In the data rows, zero lies at 4.5, halfway between 4 and 5.
Here are some points, one per row:
[3 9 4 4 5 4 6 7 7 4 5 4 6 5 3 7 4 7 6 7 6 4 4 9 3 4 5 5 5 5 4 4 6 5 5 6 3
 5 3 7 6 5 4 4 5 3 3 4]
[7 3 6 5 5 6 6 4 4 7 6 4 4 5 7 3 5 5 8 3 6 6 5 7 5 3 7 4 3 4 5 4 4 9 4 4 6
 4 5 8 4 4 4 8 4 5 6 4]
[3 2 6 6 5 2 3 7 4 6 4 4 7 4 6 5 5 7 4 6 4 5 9 8 4 4 4 6 7 6 4 6 4 4 6 5 4
 4 6 6 3 5 4 5 5 4 4 8]
[5 4 5 4 7 5 7 6 4 5 9 6 4 7 4 5 7 6 6 4 5 7 4 4 4 4 4 8 4 5 4 6 6 3 5 3 6
 6 8 6 7 3 6 4 3 3 4 9]
[4 4 3 5 5 6 5 4 5 8 7 9 3 4 5 5 3 6 5 5 7 5 5 4 8 4 4 6 9 3 4 4 5 4 5 3 5
 9 3 4 4 6 9 3 5 5 5 4]
[7 7 3 6 6 5 5 8 4 3 5 4 6 6 6 4 4 6 4 4 5 5 5 5 5 3 4 4 6 9 9 6 6 5 6 5 6
 6 5 3 6 4 6 5 5 6 5 5]
[5 3 4 6 5 3 4 4 6 4 4 5 5 4 7 4 4 3 4 8 5 4 7 6 5 5 5 8 4 4 6 4 5 5 8 7 5
 3 5 4 4 5 5 5 4 4 5 4]
[6 4 3 8 5 7 3 4 5 5 6 5 5 5 5 7 7 4 6 5 5 5 4 4 5 5 4 4 5 4 5 7 5 5 7 3 5
 6 6 7 3 5 6 7 4 4 4 4]
[3 5 6 8 3 3 6 4 3 6 7 3 4 4 4 6 8 4 2 3 4 5 2 8 8 5 7 6 3 5 4 5 6 5 4 6 6
 6 3 3 5 5 6 5 4 5 4 3]
[7 4 4 3 4 5 5 5 3 5 5 7 7 4 4 8 6 4 4 7 4 4 4 9 6 6 4 4 7 7 5 3 3 4 4 4 4
 6 7 4 8 5 5 5 5 5 6 6]
[8 6 5 6 7 7 7 7 4 8 5 4 7 4 5 4 7 4 5 7 7 4 5 4 5 5 5 7 5 3 6 5 5 6 4 3 6
 5 3 5 5 9 3 4 5 7 3 9]
[5 4 4 4 3 5 7 7 3 5 3 5 4 3 4 3 5 6 6 6 8 6 4 4 6 7 4 3 3 3 6 4 7 2 3 9 8
 7 4 6 5 4 4 5 6 4 3 7]
[6 5 4 3 6 5 3 3 6 6 6 4 5 6 4 5 7 5 6 3 4 4 8 5 6 4 4 4 4 3 8 4 5 4 4 5 4
 6 4 4 4 4 4 4 5 5 4 4]
[4 8 7 5 6 5 6 4 4 7 8 5 5 4 5 4 6 5 5 7 9 3 5 6 6 6 4 4 8 8 6 6 3 7 5 5 7
 4 7 4 4 4 3 8 6 6 6 4]
[4 5 7 3 4 4 4 8 8 6 5 4 5 6 5 8 4 7 4 5 5 4 6 5 5 8 5 5 4 5 9 4 7 9 7 5 6
 8 9 4 5 5 8 7 3 5 4 4]
[5 3 6 7 5 4 4 5 4 7 6 8 6 4 5 4 3 5 5 3 3 4 4 2 4 5 5 9 9 5 5 3 4 4 6 9 5
 3 6 6 5 4 3 4 3 4 4 4]
[5 7 9 8 5 7 5 3 5 4 4 7 6 4 4 4 5 5 5 7 4 3 6 6 5 6 8 6 5 5 5 8 5 5 4 7 4
 4 4 5 7 4 7 3 4 4 3 5]
[6 3 5 7 7 5 3 6 4 3 4 7 7 5 5 5 4 8 4 4 6 3 3 4 4 4 4 6 5 5 7 7 5 8 4 5 6
 4 5 4 5 5 5 5 8 8 4 6]
[6 6 8 4 5 5 2 7 4 5 4 5 6 5 4 6 4 4 4 4 8 8 4 5 3 4 3 6 5 5 2 5 7 6 6 6 7
 4 5 3 4 7 6 5 6 7 7 5]
[3 4 6 4 5 3 4 5 6 7 6 9 8 6 4 4 7 8 6 7 8 6 3 5 8 6 6 5 7 9 5 6 4 7 4 4 4
 4 5 5 3 4 4 6 5 3 6 5]
[4 7 6 7 4 8 4 6 6 5 6 3 5 4 7 4 3 4 6 5 5 6 2 8 5 4 4 5 7 5 5 4 5 6 5 5 3
 5 5 9 7 4 5 5 4 4 5 4]
[5 3 6 4 3 8 4 6 3 3 4 7 7 5 7 9 5 7 5 5 4 6 6 4 4 5 5 7 5 6 7 4 8 8 4 3 7
 5 5 6 6 9 6 7 9 3 3 5]
[5 6 6 4 7 5 3 6 4 4 5 4 5 5 3 5 5 4 6 6 4 8 5 4 6 5 6 4 7 6 4 5 5 3 4 4 7
 3 4 4 5 6 6 6 6 5 4 6]
[7 4 5 9 4 7 4 4 9 3 4 3 4 3 6 9 8 4 7 3 9 7 6 6 9 7 4 4 5 6 6 6 4 4 6 7 4
 7 4 4 6 6 4 5 4 3 3 6]
[7 5 5 6 5 4 5 4 4 6 6 5 5 8 3 8 7 5 7 7 4 9 5 7 5 4 6 7 4 5 8 7 4 5 7 7 7
 5 4 8 4 5 5 6 6 6 7 7]
[6 6 5 4 7 3 4 6 5 4 4 5 3 3 6 6 4 5 8 6 3 5 5 6 5 6 9 4 6 5 5 9 5 4 3 4 8
 5 4 3 8 4 3 5 5 5 6 4]
[4 6 6 5 7 4 7 8 8 4 5 6 5 3 5 6 5 7 3 4 3 5 5 5 6 5 4 4 4 3 5 4 7 5 4 3 8
 3 5 5 4 5 7 6 5 4 7 4]
[6 7 4 4 4 5 5 3 5 6 6 4 5 4 4 2 4 5 4 4 4 4 6 6 5 6 3 7 6 7 6 8 9 7 4 4 4
 5 4 6 4 7 4 6 4 9 5 9]
[6 4 9 3 3 5 7 3 5 5 5 6 4 9 4 4 5 5 7 4 5 5 5 5 4 4 3 3 4 7 4 5 6 4 4 4 5
 5 7 4 3 5 6 3 6 3 4 5]
[6 3 5 5 4 6 4 4 4 5 4 5 6 4 4 5 5 7 4 8 7 5 4 5 6 4 4 5 6 6 4 7 4 6 4 4 4
 7 7 7 7 4 4 4 3 7 6 3]
[6 8 6 9 4 6 5 5 4 9 6 5 5 4 4 5 4 4 5 5 5 5 8 5 5 5 7 8 5 6 5 2 4 5 3 6 5
 8 5 5 4 2 9 5 6 5 5 5]
[4 5 5 5 6 7 5 4 5 4 4 5 3 7 4 7 4 4 7 6 6 3 5 5 5 5 9 6 3 5 5 5 6 4 5 5 6
 6 7 6 5 5 4 4 5 7 8 9]
[5 4 3 4 5 5 9 8 5 5 6 4 4 6 4 7 7 6 9 4 4 6 6 7 6 7 5 8 7 3 4 5 8 8 5 8 3
 4 5 3 5 4 5 5 5 9 5 3]
[3 5 3 7 5 3 3 5 3 2 6 6 5 6 4 5 6 3 9 4 4 6 5 4 4 6 5 5 3 5 5 7 4 5 6 3 3
 8 6 6 5 8 6 5 3 6 6 4]
[6 6 5 5 5 4 5 4 8 4 9 4 5 4 9 5 3 5 5 6 4 4 6 6 5 5 4 7 4 5 4 5 4 4 9 6 6
 5 5 4 5 6 4 5 5 5 5 5]
[4 8 4 6 5 7 4 3 7 5 4 7 4 6 6 5 4 4 4 5 3 5 6 3 4 4 4 4 3 4 6 3 4 4 3 5 4
 6 3 4 5 5 3 8 4 6 5 5]
[5 9 4 3 4 6 6 8 6 5 4 5 2 6 5 4 5 4 3 4 7 5 6 4 4 8 5 7 7 4 4 7 3 8 6 4 4
 5 4 6 4 6 6 6 4 4 4 7]
[4 5 5 5 4 6 4 6 8 6 4 6 6 7 6 3 9 5 5 3 4 3 8 3 4 2 6 4 4 5 2 4 5 5 8 7 5
 9 3 4 9 4 3 8 6 6 6 6]
[4 5 4 3 4 4 4 6 4 5 9 5 6 4 7 6 4 5 4 5 4 4 2 3 4 4 6 6 5 4 4 4 5 6 8 6 3
 4 3 4 5 4 4 4 4 5 3 5]
[4 5 5 4 8 6 3 5 5 8 4 5 6 6 6 4 6 4 8 4 5 3 4 7 7 6 5 4 5 6 4 3 5 5 6 5 5
 2 6 6 6 4 9 6 6 6 5 6]
[4 4 6 5 5 5 9 6 6 5 3 4 4 4 6 4 8 4 6 4 5 7 7 4 4 4 5 5 6 6 8 6 6 4 9 3 4
 6 8 6 4 4 5 3 9 7 3 3]
[5 6 7 4 4 4 6 5 6 3 7 3 8 5 3 4 4 6 5 4 6 6 5 4 7 6 6 8 2 3 4 7 3 3 3 6 3
 5 8 4 5 4 4 8 9 7 4 4]
[5 4 3 3 4 9 4 4 9 6 6 5 4 7 5 5 8 4 6 5 5 6 5 4 5 5 4 5 5 7 7 4 3 5 3 5 7
 3 7 5 5 3 4 3 6 4 5 4]
[5 3 4 5 4 4 8 5 7 6 4 5 9 4 6 6 4 3 5 6 4 7 4 3 5 6 6 3 2 8 4 6 3 5 4 4 6
 5 3 8 4 6 6 3 5 8 6 4]
[8 4 7 4 8 7 7 7 4 4 5 5 3 6 5 8 6 4 4 5 3 5 4 7 7 5 4 8 4 7 4 7 9 3 4 8 4
 5 4 5 4 4 5 8 4 5 6 5]
[8 6 5 7 6 3 5 4 7 8 4 7 4 9 5 4 5 5 4 5 4 8 3 6 3 6 6 4 6 3 4 3 7 4 4 3 3
 7 8 4 4 4 3 7 7 5 3 3]
[6 5 6 5 6 5 4 6 4 4 4 3 8 3 6 6 5 6 4 4 6 9 5 4 6 5 4 4 4 3 5 5 8 7 4 4 5
 5 6 3 5 3 7 3 4 4 8 8]
[5 3 4 6 5 4 5 5 9 4 4 4 4 4 8 3 5 4 5 9 5 4 4 7 5 5 5 9 4 4 6 5 4 5 7 6 5
 4 4 4 5 5 6 4 6 4 5 4]
[5 4 7 5 5 4 3 7 5 6 5 5 4 9 9 3 5 5 6 4 5 5 4 6 9 5 5 4 6 5 6 4 3 4 4 4 6
 4 6 7 9 5 7 4 7 9 4 7]
[7 6 4 4 6 4 5 5 6 5 4 4 5 4 5 4 6 9 5 4 4 4 4 4 3 5 6 4 6 6 7 4 5 4 5 7 4
 4 5 4 6 9 8 5 4 4 6 4]
[5 5 7 4 9 7 5 5 6 7 4 4 6 6 5 7 3 4 4 8 6 7 5 3 8 5 8 4 5 6 4 4 6 4 5 6 5
 6 7 8 4 7 4 5 4 7 3 5]
[9 7 5 6 5 7 7 7 4 4 4 5 8 6 4 4 3 5 6 6 4 4 4 6 9 4 4 3 6 4 7 6 5 6 9 5 4
 4 5 4 4 6 5 5 4 3 5 7]
[5 4 5 5 5 4 5 5 7 9 5 7 5 3 4 7 4 4 5 5 4 7 5 4 5 3 4 5 5 6 6 7 8 9 5 6 5
 4 8 4 9 9 5 6 9 3 7 6]
[5 4 4 8 5 7 4 7 3 3 9 9 4 6 7 4 5 5 5 9 5 5 9 6 5 5 7 2 3 5 4 4 8 6 7 7 4
 4 5 4 6 5 5 5 5 6 5 5]
[4 7 3 6 9 6 8 2 4 4 5 4 5 7 5 4 6 8 5 6 4 6 4 5 5 6 3 3 6 4 4 4 5 7 4 9 9
 7 6 6 5 6 6 4 4 4 4 7]
[6 7 6 6 4 5 6 9 4 4 5 4 4 6 5 4 5 4 4 6 4 4 5 3 7 4 4 4 8 4 4 6 4 4 4 4 5
 4 6 6 3 8 6 7 5 4 8 5]
[5 3 5 5 7 6 7 5 7 4 4 4 5 6 4 6 4 8 2 6 5 6 5 4 4 4 7 5 5 7 4 4 3 4 6 3 5
 5 4 5 4 4 4 4 4 8 8 5]
[5 3 7 4 6 9 6 6 6 5 5 4 5 2 5 4 4 5 8 4 4 6 3 6 2 7 8 4 7 6 5 5 5 4 6 5 5
 7 5 4 5 4 7 9 6 6 6 8]
[7 6 5 5 5 5 4 8 7 8 5 4 5 5 4 5 5 9 5 4 6 4 6 5 4 4 6 5 3 6 7 4 5 5 6 5 8
 5 7 5 7 9 7 6 4 5 6 4]
These points spread out most along one direction. Take the direction at right angles to it along which they spread out most. Go by this last direction. For each point below, how far along it does it lie, from 0 to 99? The average is 50, and the first point in the table lies past the average. One standard deviation of the points above along it is 16.
[4 6 5 4 6 5 6 4 4 5 6 4 7 3 4 4 5 2 6 6 7 4 5 6 5 4 5 4 5 7 5 4 6 6 4 4 7
 4 5 6 4 4 5 7 4 5 5 3] >> 43
[5 5 5 4 3 4 8 3 3 6 5 5 3 6 6 6 3 8 6 5 8 5 5 5 6 3 6 4 5 6 6 5 4 6 5 5 3
 4 5 6 5 4 5 6 5 5 7 5] >> 41
[4 4 4 6 4 9 5 5 5 8 8 7 6 9 4 5 4 4 3 5 5 5 9 7 4 7 7 4 6 3 5 9 4 4 4 5 5
 3 4 5 7 4 9 5 5 5 5 4] >> 42
[7 5 5 3 8 3 5 4 3 5 4 6 4 6 7 8 6 4 4 6 5 6 6 4 5 5 6 5 5 5 6 5 3 6 5 8 5
 8 5 9 4 5 5 4 7 6 7 5] >> 36
[4 9 4 6 5 5 5 3 4 7 2 6 3 3 6 7 6 5 6 7 4 4 5 3 4 4 3 4 3 5 3 7 4 4 7 4 4
 3 6 4 4 5 5 7 4 7 4 6] >> 50
[4 8 5 5 5 9 6 4 3 7 2 7 9 5 9 6 6 5 5 5 5 5 7 8 4 5 5 8 4 6 4 8 5 3 3 7 5
 5 7 4 4 8 3 4 4 4 6 4] >> 53
[4 6 8 6 5 5 5 6 7 4 6 9 5 4 5 7 8 3 5 3 5 6 4 9 3 3 5 4 6 3 9 6 4 4 5 6 5
 5 5 7 4 5 4 4 5 7 7 5] >> 45
[5 5 8 7 7 4 6 6 5 6 5 4 5 7 4 6 6 5 8 6 4 4 6 4 3 9 3 5 5 5 5 4 6 5 6 3 5
 6 3 7 6 4 3 3 6 5 9 4] >> 39
[4 4 4 5 7 7 4 5 5 6 5 4 5 7 4 4 3 4 4 3 5 5 4 5 8 6 8 5 4 7 5 4 6 4 5 7 5
 7 6 6 3 6 3 4 9 4 7 6] >> 30
[9 6 5 4 7 4 7 3 5 3 7 7 5 4 5 6 8 6 3 3 8 6 5 5 6 7 6 5 5 6 3 4 6 6 6 6 4
 5 5 9 5 4 5 4 7 5 5 5] >> 38
[5 7 6 4 5 5 4 5 3 7 4 4 4 4 5 3 6 7 7 6 4 7 4 4 5 9 3 5 4 5 6 5 6 4 8 4 5
 6 3 6 6 4 3 4 7 5 8 3] >> 45
[6 5 3 6 3 3 5 4 8 5 5 4 5 6 5 8 5 4 5 4 5 3 4 5 4 9 7 3 8 6 4 6 7 4 5 5 6
 3 5 5 5 4 5 5 6 6 6 9] >> 47
[4 3 6 5 8 4 8 4 5 3 4 5 8 9 7 4 4 3 5 5 9 6 6 4 5 6 5 5 8 5 6 5 5 5 5 5 5
 4 3 5 9 5 6 9 3 5 6 4] >> 45
[5 5 4 4 3 6 6 3 3 3 3 6 6 5 3 6 5 4 6 4 3 4 5 8 7 6 6 6 7 5 5 3 3 5 8 3 9
 5 6 5 6 5 4 4 4 6 6 7] >> 43
[7 8 4 5 2 3 5 3 6 4 5 4 6 6 6 5 6 5 8 6 6 5 5 3 6 5 9 5 9 5 5 6 8 4 4 4 9
 4 4 5 7 4 5 5 6 6 6 6] >> 40
